[[-0.30  1.66 -2.16 -2.59]
 [ 5.29  2.40 -0.47  1.06]
 [ 4.42  1.73 -0.49  2.03]]
->
[[-0.30  1.66]
 [ 5.29  2.40]
 [ 4.42  1.73]]

[[ 0.85 -2.49 -0.91 -1.32]
 [-3.35  4.23  0.73 -2.72]
 [-1.37  0.91  5.10  0.77]]
->
[[ 0.85 -2.49]
 [-3.35  4.23]
 [-1.37  0.91]]

[[-1.21 -0.15 -4.16  1.89  1.21]
 [ 0.04 -2.50  0.30  2.83 -0.21]
 [-0.68 -0.43 -1.35 -0.65 -1.70]]
->
[[-1.21 -0.15]
 [ 0.04 -2.50]
 [-0.68 -0.43]]

[[-2.63  0.06  0.40  2.02  1.51]
 [-4.32 -3.29  2.42  2.40 -3.25]
 [ 1.87  1.30  1.36  0.31  0.05]
 [ 1.72 -0.55 -0.28 -1.32  1.66]
 [-1.29  0.84  4.23  1.57 -0.83]]
->
[[-2.63  0.06]
 [-4.32 -3.29]
 [ 1.87  1.30]]

[[ 1.29  0.29 -0.98]
 [-4.45  3.74  2.10]
 [ 0.05 -2.10 -0.33]
 [-1.73 -1.88  3.39]]
->
[[ 1.29  0.29]
 [-4.45  3.74]
 [ 0.05 -2.10]]

[[-5.17 -3.51 -4.01  0.66  0.26]
 [-1.22  0.48 -3.49 -1.71  1.82]
 [ 0.33 -1.22  0.38  0.83 -0.96]]
->
[[-5.17 -3.51]
 [-1.22  0.48]
 [ 0.33 -1.22]]

[[ 0.75  0.35 -0.25 -0.11]
 [-2.01 -4.07  2.17  0.53]
 [ 1.40  1.42 -0.62 -0.44]
 [ 0.59 -1.10  1.40 -1.09]
 [ 0.61  2.06 -1.32  0.23]]
->
[[ 0.75  0.35]
 [-2.01 -4.07]
 [ 1.40  1.42]]

[[-0.64  0.44 -2.44]
 [ 1.86  0.46 -0.06]
 [ 5.26 -0.46 -4.49]]
->
[[-0.64  0.44]
 [ 1.86  0.46]
 [ 5.26 -0.46]]
